128 stands for zero in the data rows.
Here are some points, each followed by its number:
[105 109 113 119 129 145 152 153 153 153 153 153 153 153] 0
[103 100 102  98  96  99 102 104 103 100 100 103 104 113] 1
[104 137 153 153 153 153 153 153 153 126 100 100 101  97] 2
[106 109 130 148 153 153 153 153 153 153 153 153 153 153] 3
[153 153 153 153 153 153 153 153 153 153 153 153 149 129] 4
[116 110 105 102 103  97  99 103 101 101 100  99 102 103] 5
[153 153 153 153 148 138 117 109 102 102 101 102 101  98] 6
[112 119 144 153 153 153 153 153 153 153 153 153 153 153] 7
[103 104 104 100  95  99  98 101 100 103 101 101 102 101] 8
[100 103 100  96 101 100 105 101 100 100 100 105 116 120] 9
[138 149 153 153 153 153 153 153 153 153 153 153 153 153] 10
[102 100 101  99 102  99 100 101 102  95  95  98  98 102] 11
[105 103 102 100 103 100 103 103 120 129 143 148 151 153] 12
[153 153 153 143 106 102  98 101  97 101 104  99 100  99] 13
[ 98  96 102  96  97  99 114 151 153 153 153 153 153 153] 14
[114 103 100 101 104 111 130 153 153 153 153 153 153 153] 15
[102  99 100 100 107 124 151 153 153 153 153 153 153 153] 16
[151 153 153 153 153 153 153 150 138 126 105  99  99  99] 17
[153 153 153 153 153 153 153 153 153 153 153 153 153 153] 18
[153 153 153 153 153 153 153 153 153 143 128 117 107 102] 19
[153 153 153 153 153 153 145 133 120 109 103 105 100 107] 20
[101 101 103 101  96 100 101 101  94 102 105 108 121 134] 21
[102 102 100  96 100  97 101  99 106 118 142 153 153 153] 22
[100 103  99 100 101  96 100 102 103 104 117 132 143 152] 23
[153 153 151 132 118 108 101  97  99 103 101 106 110 128] 24
[134 151 153 153 153 153 153 153 153 153 153 153 153 153] 25
[153 153 153 153 153 153 153 153 153 153 153 153 153 147] 26
[101 101 101  98 101  99 107 118 140 153 153 153 153 153] 27
[102  99 104  98 100  99  97 101  99  99 102 104 105 111] 28
[153 153 153 153 153 153 153 153 153 153 153 153 153 153] 29
[153 153 153 153 153 153 147 126 105 105 106 100 107 111] 30
[101 103 102 103 105 113 135 143 153 153 153 146 127 111] 31
[ 99 101 101  99 104 100 100  98 100 103 100 100 105 119] 32
[ 98 103 103 100 102 101  98 102  97  98 100 101  98 100] 33
[153 153 153 153 146 110  99  97 101  98 103 100  97 101] 34
[104 100 102 101  97 108 114 127 135 142 149 146 141 136] 35
[109 109 115 118 120 127 123 122 120 114 112 111 108 102] 36
[106 106 109 103 102 100 103 100 104 104 101  95  99  96] 37
[153 153 153 148 130 118 103 105 105 108 118 136 152 153] 38
[101 102 101 101  97  98 102 104  98  96  99 102 103 105] 39
[ 99 100 103 105 124 148 153 153 153 153 153 153 153 153] 40
[100 100  97  99  98  96  98 101 101 114 138 153 153 153] 41
[126 131 134 141 152 153 153 153 153 153 153 153 153 153] 42
[101 104 104 102 111 105 108 108 104 102  98  95 101 100] 43
[104  98  98 104 108 124 127 130 122 109 103 100  99 101] 44
[114 111 104 102 102  98 102 102  99 103 103 105 108 117] 45
[103 110 109 114 110 103 101  99 101  98 103 101 100 102] 46
[125 127 130 144 153 153 153 153 153 153 153 153 153 153] 47
[ 96 102 102 117 140 153 153 153 153 153 153 146 123 106] 48
[100 101 102  98 103  98 100  98 102 103  95 104 100 110] 49
[153 153 153 153 153 153 153 153 153 153 153 153 148 137] 50
[ 99  98 100 102  99 107 122 129 126 116 112 100  98  98] 51
[123 147 153 153 153 153 153 153 153 139 115 101 101 106] 52
[152 130 108 101  98 101  98 106 108 126 153 153 153 153] 53
[101 102 103 135 153 153 153 153 153 153 153 153 142 112] 54
[101  99 100  97  99 102 100  98  98  99  99 100  99 100] 55
[153 153 153 153 153 153 153 153 153 153 153 153 153 153] 56
[153 153 153 153 153 151 132 109 103  98  97 102  99  97] 57
[153 153 153 149 143 133 129 132 136 147 153 153 153 153] 58
[153 153 153 153 153 153 153 153 153 152 153 152 153 153] 59
[153 153 153 153 153 153 153 153 148 115 103  99 101 101] 60
[153 153 153 153 153 153 153 153 153 153 153 153 153 153] 61
[101 111 127 151 153 153 153 153 153 153 153 153 153 139] 62
[153 153 153 153 153 153 153 153 153 153 153 153 153 118] 63
[153 153 153 153 153 153 153 153 153 153 140 114 101  99] 64
[153 153 153 153 152 153 153 153 153 153 153 153 153 153] 65
[153 153 153 153 133 106  97  99  96 103  98 102 101 102] 66
[106 107 113 119 133 151 150 153 153 153 153 153 153 153] 67
[153 153 153 153 151 137 113 104 102  99 101  98 100  99] 68
[116 127 143 149 153 152 150 137 122 113 107 100 101 102] 69
[ 99  99 100 102 107 128 153 153 153 153 153 153 153 153] 70
[115 108 105 108 125 141 153 153 153 153 153 153 153 153] 71
[153 153 153 153 153 153 153 153 153 153 153 153 153 153] 72
[101 101 120 153 153 153 153 153 153 153 153 153 153 153] 73
[143 144 151 151 153 153 153 153 153 153 153 153 153 153] 74
[153 153 153 153 153 153 153 153 153 151 104 101  98 100] 75
[120 106 102 101  97 104 100 104  97 102 100 102 103 101] 76
[102 103  99  97 104 106 118 136 150 153 153 153 153 153] 77
[102  99 101 101  97 100 104 126 146 153 153 153 153 151] 78
[153 153 153 153 153 153 153 153 153 153 153 153 153 153] 79
[153 153 148 119 104 102  98  98 106 108 140 153 153 153] 80
[104 100 105  97  99 101 101 109 109 113 110 109 107 107] 81
[153 153 153 153 153 153 153 153 153 153 153 153 153 153] 82
[103  99 106 133 153 153 153 153 153 153 151 124 103 105] 83
[105 110 126 148 153 153 153 153 153 153 153 153 153 153] 84
[153 153 153 153 153 153 153 153 153 145 128 110 101  99] 85
[102  99 102  98  99 100  98 101 103 107 106  98 100 102] 86
[102  97 104 102 109 115 118 111 108  99 100  97 100 101] 87
[153 153 153 152 148 142 138 142 147 150 153 153 153 153] 88
[101 101 102 102 101  99 103 108 122 138 140 139 134 120] 89
[153 153 153 153 153 153 150 116 100 100  96  97 101  99] 90
[153 153 153 153 153 153 153 153 153 153 153 153 153 153] 91
[132 116 111 104 100 103 103 101 109 117 131 145 152 153] 92
[153 153 153 153 149 131 120 117 112 118 123 134 151 153] 93
[153 153 153 140 120 105 104 102 100 101  98 106 107 123] 94
[105 105  98  96 100 100 103 103  99  99  95  99 100 103] 95
[153 153 153 153 153 153 153 153 153 153 153 153 153 153] 96
[123 139 153 153 153 153 153 153 153 153 153 146 124 105] 97
[153 153 153 153 153 153 152 117 102 101  98  98  98  98] 98
[103 103 103 105 125 143 153 153 153 153 153 153 153 153] 99
[153 152 136 125 118 112 113 117 125 138 146 152 153 153] 100
[105 103 102 102 100  98  99  97 102 101  98 108 142 153] 101
[105 104 101 122 153 153 153 153 153 153 153 153 153 153] 102
[153 153 153 153 153 146 126 112 102  99 105  98 101  97] 103
[153 153 153 153 140 109  99 100 101 102 102  99 103 108] 104
[153 153 153 153 153 147 124 104 102 103 100  99  98  96] 105
[ 99  98 101  97  99  97  97 104 101 105 101  96 101 101] 106
[ 99 102 103  99 101 102 100 102 108 117 133 144 153 153] 107
[100  98  98 100  98 104 102 126 153 153 153 153 153 153] 108
[136 153 153 153 153 153 153 153 153 153 153 153 153 148] 109
[101 100 103  98  99  99  98 101 101 101 116 143 153 153] 110
[153 153 153 153 153 153 153 153 153 153 153 153 153 153] 111
[153 153 153 153 140 114  99 100 100 101  98  99 104  98] 112
[121 108 103 103 102  97 100 101 103 101  97  99  99  98] 113
[153 153 153 153 153 153 153 153 153 153 153 153 153 153] 114
[136 146 153 153 153 153 153 153 153 153 153 153 153 153] 115
[105 115 129 151 153 153 153 153 153 153 153 153 151 143] 116
[153 153 153 153 153 153 153 153 148 121 104 102 100 100] 117
[153 146 131 118 107 103  99  94 102  98 104 103 106 114] 118
[118 139 153 153 153 153 153 153 153 153 153 151 138 118] 119
[153 153 140 126 118 108 101 101 100  97 101 100 110 119] 120
[ 99 101 129 153 153 153 153 153 153 153 148 114  95 102] 121
[120 107 106 101  99 103 102 103 100  97 103  98 106 119] 122
[100 102 101  99 101 112 138 153 153 153 153 153 153 153] 123
[137 153 153 153 153 153 153 125 107 100  99 100 101  99] 124
[153 153 132 103 100 100 101 101 102  98 101 102 117 153] 125
[138 145 151 153 153 153 153 153 153 153 153 153 153 153] 126
[121 105  98 100  97 100 101 101  98 105  99  95  97 101] 127
[109 104  95 101  99 100 101 102 108 134 153 153 153 153] 128
[ 98 102 103  98  99 100  95  98 104 101 122 147 153 153] 129
[102 101  99 100 101  99 110 148 153 153 153 153 153 153] 130
[153 153 153 153 153 153 153 153 152 152 151 153 153 153] 131
[153 153 153 153 153 153 153 153 153 153 153 153 153 153] 132
[153 153 153 153 140 116 103 100 103 109 109 126 151 153] 133
[143 153 153 153 153 153 153 153 153 153 153 153 139 118] 134
[153 153 153 153 153 153 153 153 153 153 153 153 153 150] 135
[101  97  97 104 107 111 109 106 101 103  99  97  99  97] 136
[153 153 150 135 117 111 108 112 126 143 153 153 153 153] 137
[153 153 153 146 126 111  99  99 101  98 101  96  99  98] 138
[130 119 119 113 121 135 149 153 153 153 153 153 153 153] 139
[147 127 110 109 103 100  97  99 100  98 101 111 120 142] 140
[136 125 112  99  99  98 101  99  98  99  99  98  96  99] 141
[153 153 153 153 153 153 153 153 153 153 153 153 153 153] 142
[102 103 101 103 101 104  98 100 103 101 101 100 100  99] 143
[124 147 153 153 153 153 153 153 153 153 141 115 103 102] 144
[117 149 153 153 153 153 153 153 153 116  99  97  99  98] 145
[153 153 153 153 153 153 152 150 153 153 153 153 153 153] 146
[143 131 123 118 114 116 115 123 133 142 148 153 153 153] 147
[153 153 153 153 153 153 153 153 148 109 100  99  98 101] 148
[114 104 105 102 100 101 103 102 109 136 153 153 153 153] 149
[153 144 136 126 111 102 105 100  99 100 100 101 100 102] 150
[101 102 100 100 100 102  99  99 100  99 101 120 153 153] 151
[104 100 100  97 100 104 106 125 146 153 153 153 153 153] 152
[153 153 152 141 108  99 101 100  98 102  95 101 102  99] 153
[101 102  98 102  99 100  99  96  96 103 106 115 134 139] 154
[105 106 125 149 153 153 153 153 153 136 107 101  98  97] 155
[105 103 114 137 153 153 153 153 153 153 153 153 153 153] 156
Which three points above are nearest to each new point? Their numbers follow each, nearest first.
[153 153 153 148 120 108 102 102 103 101 107 135 152 153] 38 133 93
[106 120 141 152 153 153 153 153 153 153 153 153 153 153] 7 3 116
[153 153 153 153 153 153 153 145 119 104 103  99  99  99] 20 30 124
[153 153 153 153 153 145 134 127 118 116 118 122 132 145] 93 30 20
[102 100  97 101 100  98 103 107 110 112 112 109 107 103] 81 86 1
[108 108 106 110 109 108 118 125 131 137 143 145 142 144] 35 27 12
[153 132 100  97 102  97 103 102  98  98  99 102 111 146] 140 125 122
[153 153 153 153 153 153 153 153 153 153 149 120 102  98] 64 19 85
[117 104 103 101  99 100  99 101  96  96 101 113 140 153] 101 151 154
[121 134 144 146 145 144 143 130 117 108 103  99  98  96] 69 124 20
[106 135 153 153 153 153 153 153 153 153 153 153 153 153] 7 42 115
[153 153 139 113 101 104 100 103  97 100 104 107 125 152] 125 24 140
[141 153 153 153 153 153 153 153 153 153 153 140 113  99] 97 64 144
[153 153 153 153 150 107 100 101 101  96 103  96 101 101] 34 104 112
[149 119 105  99  99  98 100  96  99  97 101 116 146 153] 140 101 92
[148 126 108 100 102  96 101 100 102  98  98  96  95 103] 141 113 5
[101  99  98 105 120 153 153 153 153 153 153 150 115 101] 48 31 83
[102 100 105 102  98 104  97 101  96 102 102 122 143 153] 151 101 154
[107 106 109 106 113 113 117 115 114 119 110 106 108 103] 36 81 87
[153 119 101 101 100 102  99 103 121 150 153 153 153 153] 53 149 147
[100 103 101 100 101  98 104 106 109 120 135 145 153 153] 107 22 41
[103 102 107 118 133 145 153 153 147 147 133 119 103 103] 83 48 121
[153 153 153 153 153 153 153 153 153 153 153 153 130 103] 134 63 4
[103  99 103 102 103 111 134 153 153 153 153 153 153 153] 123 15 16
[153 150 134 128 115 112 115 119 131 142 153 153 153 153] 100 137 147
[143 128 111 105 103 101 103 102 109 114 137 152 151 153] 92 53 149
[111 145 153 153 153 153 153 153 153 153 151 116 102 101] 144 97 52
[100  99 100 113 150 153 153 153 153 153 153 153 153 153] 102 67 40
[153 153 153 153 153 153 153 153 153 153 153 131 104 100] 64 19 85
[101 104 114 153 153 153 153 153 153 153 153 153 153 153] 73 84 156
[153 150 133 116 108 107 102 106 112 112 131 147 153 153] 80 100 53
[153 153 153 153 153 153 153 153 153 139 107  97 102 103] 75 117 17
[100 101 105  97 101 108 142 153 153 153 153 153 135 106] 31 123 15
[101 102  97  99 100 111 146 153 153 153 153 153 153 153] 123 16 70
[103 100 101 102 100 113 128 146 149 152 151 142 128 113] 31 35 123
[153 153 153 153 153 153 153 153 153 128 102 100 100  98] 117 60 17
[ 98 108 110 143 153 153 153 153 153 153 153 153 153 153] 156 73 84
[118 126 132 124 122 108 100 103 104  97 100 101  98  98] 46 150 5
[145 133 112 104  97 102 100  99 101 102 100 101  99  98] 141 118 113
[102 104 100  97  99 101 102 110 133 153 153 153 153 153] 27 152 78
[153 153 153 151 141 135 124 112 115 110 114 113 123 135] 93 30 133
[153 153 153 153 153 153 151 136 123 111 102 103 103 104] 20 30 17
[ 99 105 119 150 153 153 153 153 153 153 153 153 153 153] 73 84 3
[132 121 113 107 105 108 111 121 131 144 153 153 153 153] 147 149 27
[103 106 107 125 153 153 153 153 153 153 153 153 153 153] 102 156 67
[110 126 149 153 153 153 153 153 153 153 153 151 136 111] 119 97 116
[101  97 100 101 103 115 132 149 153 153 153 153 153 150] 123 15 16
[102 106 129 153 153 153 153 153 153 153 153 128  99  99] 121 83 144
[153 153 153 153 153 153 153 140 126 112 103 104 101 102] 20 17 60
[ 97 103 104 103  97 107 116 129 136 146 143 146 144 138] 35 78 152
[131 119 108 105 102 100 104 105  99 104 113 117 129 141] 140 154 21
[153 153 153 147 133 118 124 136 148 153 153 153 153 153] 58 88 137
[153 153 153 134 104  99 100 101 103 103 102 101 112 141] 24 94 120
[147 142 140 136 134 132 129 130 136 137 140 143 146 146] 58 100 88
[102 102 113 125 129 133 132 121 109 103 100  98  99 101] 36 44 87
[153 153 153 153 153 153 153 153 153 153 153 134 116 105] 64 19 134
[153 153 153 153 153 153 153 153 153 153 139 116 106 102] 64 19 85
[153 153 153 153 153 153 153 151 119 101  98  94  97  99] 20 148 17
[153 120 103 100 101 101  99 104 103  96 103  98 106 145] 140 122 125
[153 153 153 153 150 147 139 137 130 128 126 128 130 132] 93 19 58
[100 101 105 121 146 153 153 153 153 153 153 153 153 153] 102 67 156
[104 114 121 136 140 143 142 140 126 110 106  97  99  98] 69 36 155
[101 117 142 153 153 153 153 153 153 153 153 144 112  98] 97 121 119
[103 103 113 141 153 153 153 153 153 153 153 153 153 153] 156 73 84
[101  99 100  96 100 109 140 153 153 153 153 153 153 153] 123 15 16
[153 153 121 107  99 102  99  97 101  99 103 113 142 153] 125 140 118
[153 153 153 153 147 136 120 112 108 104  97 102  99  98] 6 68 105
[100  99  99 102  98 104 101 101 102 119 129 137 128 116] 89 81 154
[153 153 153 153 153 153 153 153 153 153 152 130 114 111] 64 19 134
[116 133 151 153 153 153 153 153 153 153 153 153 152 150] 7 42 115
[153 153 153 153 130 108 100 101  98  96 102 103 107 134] 94 24 104
[108 128 151 153 153 153 153 153 153 153 153 153 153 153] 7 42 116
[102 104  96 103 135 153 153 153 153 153 153 153 142 100] 48 54 40
[109 135 153 153 153 153 153 153 153 153 153 153 153 153] 7 42 115
[153 153 153 153 153 153 153 153 118 103  98  98 102 100] 20 148 17
[153 153 153 153 153 153 135 102 100  97  97 101  97  97] 57 105 103
[104 101  99 100  97  99 105 148 153 153 153 153 153 153] 130 14 77
[103 103 100 101 104 108 138 153 153 153 153 153 153 153] 123 15 16
[101 106 117 133 148 153 153 153 153 153 153 153 153 152] 156 84 102
[152 153 153 151 153 152 149 139 135 127 118 110 107 107] 17 117 20
[153 153 153 147 127 109 103  99 101  99  97  98 100 102] 138 66 112
[153 153 153 153 153 148 117 103 101 102  97 100  97  95] 105 68 6
[153 153 153 153 153 153 153 153 153 153 153 139 122 107] 134 97 63
[153 153 153 153 153 153 153 153 153 153 150 131 114 106] 64 19 85
[153 153 153 151 150 145 134 123 119 112 108 110 108 107] 20 30 103
[109 129 150 153 153 153 153 153 153 137 112 100  95 101] 2 52 145
[143 135 127 130 128 132 140 148 151 153 153 153 153 153] 139 42 47
[153 153 153 151 146 145 146 141 150 153 153 153 153 153] 88 146 65
[109 117 127 138 146 143 141 136 120 111  99  98 105 100] 69 36 155
[153 153 153 153 153 153 153 146 124 111 106 107 107 107] 20 17 60
[110 124 144 151 153 153 153 153 153 153 153 151 134 116] 119 97 116
[153 153 153 153 153 130 104 101 102 100  95  97  97 101] 68 6 112
[104 103 112 139 153 153 153 153 153 153 153 153 153 153] 156 73 84
[100 100 103  99  99  98  97 102 107 108 114 112 108 101] 81 86 8
[102 106 144 153 153 153 153 153 153 149 113  96  99  99] 155 2 121
[103  98 102 101  97 102  98 100 102  99 100 107 115 134] 21 9 32
[153 140 116 109 104 100 101 102 101 100 103 106 115 134] 140 125 118
[143 125 117 112 104 104 103 109 113 132 145 153 153 153] 53 92 147
[112 130 153 153 153 153 153 153 153 153 153 153 153 153] 7 42 47
[153 153 153 153 153 153 153 153 153 153 153 153 152 127] 4 63 50
[ 99 101  99  99 103 108 117 123 133 133 131 119 106 105] 51 81 89
[114 128 141 153 153 153 153 153 153 153 153 153 153 153] 7 47 42
[153 132 106  98  99 104 100  99  99  96 100 107 149 153] 140 125 101
[113 111 106 106 102 103 108 109 111 112 120 128 133 139] 23 154 92
[102 105 104 101 112 130 142 151 151 153 149 137 123 110] 31 48 16
[132 149 153 153 153 153 153 153 150 132 110 102 100 103] 52 17 117
[104 114 125 142 153 153 153 153 153 151 139 122 108 102] 121 83 155
[103 102 104 101  97 104 106 116 133 143 152 153 153 153] 27 152 78
[140 147 147 140 127 112 101  99 101  98  99 104 101 100] 138 66 112
[152 153 153 153 153 153 153 141 120 102 101 101 102  97] 20 124 30
[101 101 101 101  97  97 109 124 146 153 152 153 139 121] 35 78 152
[106 111 113 135 153 153 153 153 153 153 153 153 153 153] 156 84 102
[101 104 102 110 148 153 153 153 153 153 153 153 153 153] 102 67 40
[104 101  98  98  96  97 101 100 100 101 102  96 114 146] 21 9 154
[153 153 153 153 153 153 153 153 153 143 124 116 109 110] 19 85 64
[153 153 153 153 153 153 153 153 153 153 153 145 106  99] 64 97 19
[101 107 110 124 133 138 140 131 126 116 103 105 100 100] 36 44 69
[102 101 101 112 151 153 153 153 153 153 153 153 153 120] 54 102 48
[ 99  99 101 101  99 103 101  99 101  96  99 100 129 153] 101 154 21
[152 153 153 153 153 153 153 153 153 153 153 151 135 116] 134 63 4
[153 141 123 111 103 109 106 117 132 150 153 153 153 153] 147 100 137
[153 153 117 105  98  97 101  98  99 102 102 100 104 105] 118 150 141
[117 109 104 103 103 101 106 114 131 148 153 153 153 153] 27 152 78
[153 153 153 153 153 153 153 153 153 144 135 123 117 118] 19 64 85
[130 150 153 153 153 153 151 139 114 107 103 100  99  97] 124 20 69
[102 100  98 109 112 129 140 143 145 139 133 122 111 107] 31 48 36
[153 153 139 123 113 109 110 112 125 137 153 153 153 153] 100 137 147
[146 128 114 108 103 102 100 102 100 101 107 109 124 138] 140 125 118
[101 103 100 100 101 100 100 102 103 107 116 130 146 153] 23 110 151
[102 101 102  98 108 122 140 153 153 153 153 151 133 111] 31 16 123
[105 100 103 104 110 121 133 143 151 150 151 148 141 131] 31 123 15
[110 147 153 153 153 153 153 153 153 153 117 100  98 101] 52 144 2
[153 153 153 153 153 112  98  96 106 100 101 101  98 102] 34 104 112
[153 153 153 149 124 109 101  99  98 102 100 109 132 153] 133 24 94
[103 101 100  96  99  98  98  99 100 102 112 140 151 153] 110 23 129
[135 126 122 113 110 110 110 110 119 127 135 142 144 149] 92 147 53
[119 131 134 141 144 147 143 142 130 126 117 108 103  97] 69 52 2
[101 103 101  99  98  98 103 102 128 153 153 153 153 153] 27 12 149
[109 103 103  99  98  99  99 100  99  98  96 111 135 151] 101 154 151
[153 153 153 150 118 107 102 101 102 105 112 133 153 153] 38 133 80
[132 153 153 153 153 153 153 153 153 153 141 120 107 101] 144 64 19
[138 126 110 100  96 102  98 100 100  98  98  99  99  98] 141 113 76
[153 129 106 101  98 101 100  99 106 121 153 153 153 153] 53 92 149
[153 153 153 146 128 114 112 113 121 130 146 153 153 153] 137 100 58
[103  97 104 108 122 146 153 153 153 153 151 139 117 102] 48 83 31
[153 153 153 153 153 153 153 153 153 153 153 142 122 109] 134 97 63
[140 135 115 100 100  99 101 100  99  97  95 100  99 100] 141 113 118
[153 153 141 129 127 132 141 152 153 153 153 153 153 153] 88 58 65
[110 104  99  98 100  96  97 103 101 103 103 110 138 153] 101 154 151
[153 153 153 153 153 153 138 104 102  98 100  99 101  99] 57 105 103
[103 103 104  99 100  95 100 105 128 153 153 153 153 153] 27 12 149
[153 153 148 135 112 107 104 107 112 128 148 153 153 153] 137 100 80
[102  99 105 111 134 146 153 153 153 153 150 142 121 103] 48 83 54
[151 134 111 101 102  99 102  98 102  99 101  98 101 107] 141 118 150
[153 144 125 117 113 113 118 132 140 153 153 153 153 153] 147 100 137
[100 104 121 142 153 153 153 153 153 153 139 113 102 100] 121 83 155
[105 114 140 153 153 153 153 153 153 153 153 143 117 106] 97 119 121
[111 133 153 153 153 153 153 153 153 153 153 153 153 151] 7 42 115
[102 100 103 119 151 153 153 153 153 153 153 153 153 153] 102 156 67
[140 140 136 123 116 107  98  98  95  95 100 100 102 101] 150 118 120
[153 153 153 153 153 153 153 151 138 128 123 121 135 137] 19 50 4
[110 129 152 153 153 153 153 153 153 153 153 153 153 141] 7 116 42
[153 153 153 153 153 153 153 153 153 149 112  99 101 100] 75 85 19
[153 153 153 153 153 138 109  99 100 102  96  97  97 101] 68 6 105
[106  99  97 101  98 100 103 108 123 136 146 153 153 153] 12 128 149
[105 108 108 104 102  98 106 102 100 104 100  94  97  97] 37 143 8
[102 102  97  99 100  99 103 102 101 110 113 122 129 134] 154 21 23
[103 106 104 102  99 102 107 112 126 135 151 153 153 153] 12 149 128
[153 153 153 152 124 106  99 102 103  98 104 119 152 153] 133 38 93
[153 153 153 153 153 153 153 142 123 110 105 105 114 127] 20 30 17
[149 145 140 127 113 103 103  97 101 102  95 103  98  97] 150 153 118
[100 102 102  98 101 109 134 151 153 153 153 152 136 111] 31 123 35
[103 101  99 115 148 153 153 153 153 153 153 153 153 153] 102 67 0
[153 153 153 153 153 153 153 153 153 153 136 112 101  95] 64 85 19
[104 115 134 149 153 153 153 153 153 153 141 120 103 104] 121 83 144
[153 153 153 144 112 105 100 103 106 119 146 153 153 153] 80 137 38
[153 153 153 153 153 153 135 117 112 113 116 121 144 152] 93 133 38
[ 99  99 100 100 100  99 103 107 110 114 110 116 116 113] 81 9 1
[153 153 153 153 153 153 153 153 153 144 132 120 114 109] 19 85 64
[142 140 142 143 139 131 125 119 114 106 106 109 108 106] 6 103 68
[103 101 103 106 115 125 134 145 143 148 142 129 114 105] 31 48 35
[153 153 153 153 153 153 153 153 153 153 153 133 112 104] 64 19 85
[109 119 128 132 136 135 129 118 107 103 102 100  99  98] 36 69 87
[153 153 153 153 153 153 153 153 153 153 153 152 130 112] 134 63 4
[153 153 144 107 100  99  99 100 101 100 108 137 153 153] 80 125 38
[145 141 131 118 106 103 106 101  99  99 103 100  99 100] 150 118 120
[101  99  98 100 101 103 104 107 128 153 153 153 153 153] 27 152 78
[153 153 153 149 132 117 110 102 105 105 107 118 132 144] 133 38 24
[153 153 153 153 153 153 153 153 153 153 153 141 123 116] 134 4 63
[104 103 103 100 106 105 107 112 119 124 124 126 129 127] 89 81 23
[152 125 101 100 102 101 100 100 114 149 153 153 153 153] 53 149 92
[148 111 103 100 101  99 102  98  99 101 101  95  99 100] 141 113 127
[101 101 104 126 153 153 153 153 153 153 153 153 153 153] 102 156 67
[153 148 118 103 101  96  98 102 102 101 101  99 104 102] 118 141 150
[153 153 153 153 153 153 153 153 153 153 112 100 100 101] 75 85 19
[103 112 153 153 153 153 153 153 153 153 153 153 153 150] 7 3 116
[153 153 153 145 130 112 110 108 109 114 124 145 153 153] 38 133 93
[101 100 103 102 102  97 111 146 153 153 153 153 153 153] 130 14 77
[101  98 100 115 147 153 153 153 153 153 152 131 104 102] 83 48 54
[ 98 101 100 100  98 100 103 105 138 153 153 153 153 153] 27 78 152
[103 101 101  97  99  98 103 112 133 153 153 153 153 153] 27 152 78
[153 151 146 125 110 108 106 107 102 108 110 126 142 153] 38 133 80
[146 136 126 123 123 131 141 153 153 153 153 153 153 153] 139 42 147
[108  98  98  94  99  99 102 100  95 100 112 149 153 153] 110 129 23
[152 114  99  97  99 102 102 100 100 102 114 152 153 153] 92 53 110
[134 122 118 111 106 102 109 110 114 121 134 145 152 153] 92 53 147
[147 119 109 100  98 103 101 102 100  97  96  97  97 101] 141 113 76
[115 140 153 153 153 153 153 153 153 153 153 141 111 104] 97 144 119
[ 97 101 102  99 100 107 129 153 153 153 153 153 153 153] 123 15 14
[100 101 103 102 102 107 121 142 153 153 153 153 153 153] 77 130 14
[131 121 107 104 104  98  98 102 101  99  99 100 100 103] 141 113 5
[153 153 153 153 153 153 153 153 151 133 115 115 109 116] 19 85 117
[147 132 122 110 102 103 100 101  99 100 105 104 114 129] 140 118 125
[153 153 153 153 127 113 107 109 118 139 153 153 153 153] 137 100 58
[153 150 134 115 107 103 100 102 103  99 101 108 123 145] 125 120 24
[ 98 101 100 111 153 153 153 153 153 153 153 153 153 153] 102 67 40
[143 141 130 121 115 104 101 103  99 102  97  99 100 101] 150 118 120
[128 124 120 120 123 121 126 123 122 124 127 133 133 131] 147 36 92
[153 153 153 153 153 153 153 153 150 137 126 120 113 119] 19 85 64
[153 153 153 153 153 136 117 111 104 108 114 126 145 153] 93 133 38
[153 153 153 153 153 153 135 114 104 103 101 101 104 122] 30 57 103
[106 104 101 102  97 104 103 108 110 118 130 141 151 153] 107 22 12
[103 102 109 114 140 153 153 153 153 153 153 153 153 153] 67 0 102
[153 153 153 153 153 153 153 153 145 107  95  99 100  99] 148 60 117
[153 153 153 153 153 153 153 147 133 118 104 104 100 102] 17 117 60
[153 153 153 153 153 153 153 153 153 153 149 138 127 121] 134 4 63
[106  98 100  98 103 105 119 137 151 153 153 153 153 153] 77 130 152
[103 104 105 102 101  99 103 110 121 134 146 149 153 153] 12 149 128
[135 151 153 153 153 153 153 153 153 153 153 146 131 119] 134 119 97
[153 153 153 153 153 153 153 153 153 138 104 100  99  99] 75 117 17
[107 128 153 153 153 153 153 153 153 153 153 136 104  97] 97 144 121
[153 153 153 153 153 153 153 153 153 153 143 113 101 100] 64 85 19
[ 99 102 102 101 103 101 134 153 153 153 153 153 153 153] 123 15 14
[128 143 149 142 130 115  99  98  97  99 102  96  96  98] 138 66 112
[137 125 111 106 101  99 102 100 103 102 103  98 100  95] 141 113 5
[153 153 153 153 153 153 149 136 123 107 102  98  98 102] 20 30 124
[ 99 102  99 101 101 106 119 129 132 137 135 131 119 111] 89 35 31
[153 153 125 106 104  99 102  95 103 116 148 153 153 153] 80 53 100
[153 153 153 153 153 153 153 153 117 101 100  97 100  98] 20 148 17
[153 153 153 153 153 130 105  96 101  99 103 116 148 153] 133 38 93
[102  99 100  99  99 114 135 150 153 153 153 153 153 153] 123 15 16
[ 99 102  97 101 100 102 103 106 116 118 117 117 116 112] 81 9 1
[153 153 153 153 153 153 122 101  98  99 101  98 100  97] 105 103 57
[153 147 132 114 102 101 101 100 101  99 100 103 105 107] 118 150 120
[103 115 116 127 122 119 109 100  98 102  99 100  98  99] 46 43 136
[ 99 100 103 106 123 148 151 153 148 128 106  98 101  97] 44 155 36
[104 101 102 104 133 153 153 153 153 153 153 153 149 115] 48 54 40
[153 153 153 153 153 153 153 153 153 140 102  99 100 100] 75 117 17
[100  97 105 144 153 153 153 153 153 153 147 110 100  98] 83 121 155
[153 153 153 153 153 153 140 123 115 108 109 104 111 115] 30 20 90
[105 105 108 120 149 153 153 153 153 153 153 153 153 153] 102 67 156
[153 153 153 149 137 116 105 101  99 100  99  98 101  96] 112 138 34
[149 135 118 105  97 102 104 100  99 102 101  99  98  99] 141 118 150
[153 153 153 153 153 153 153 153 153 131 101 102  97  99] 117 17 60
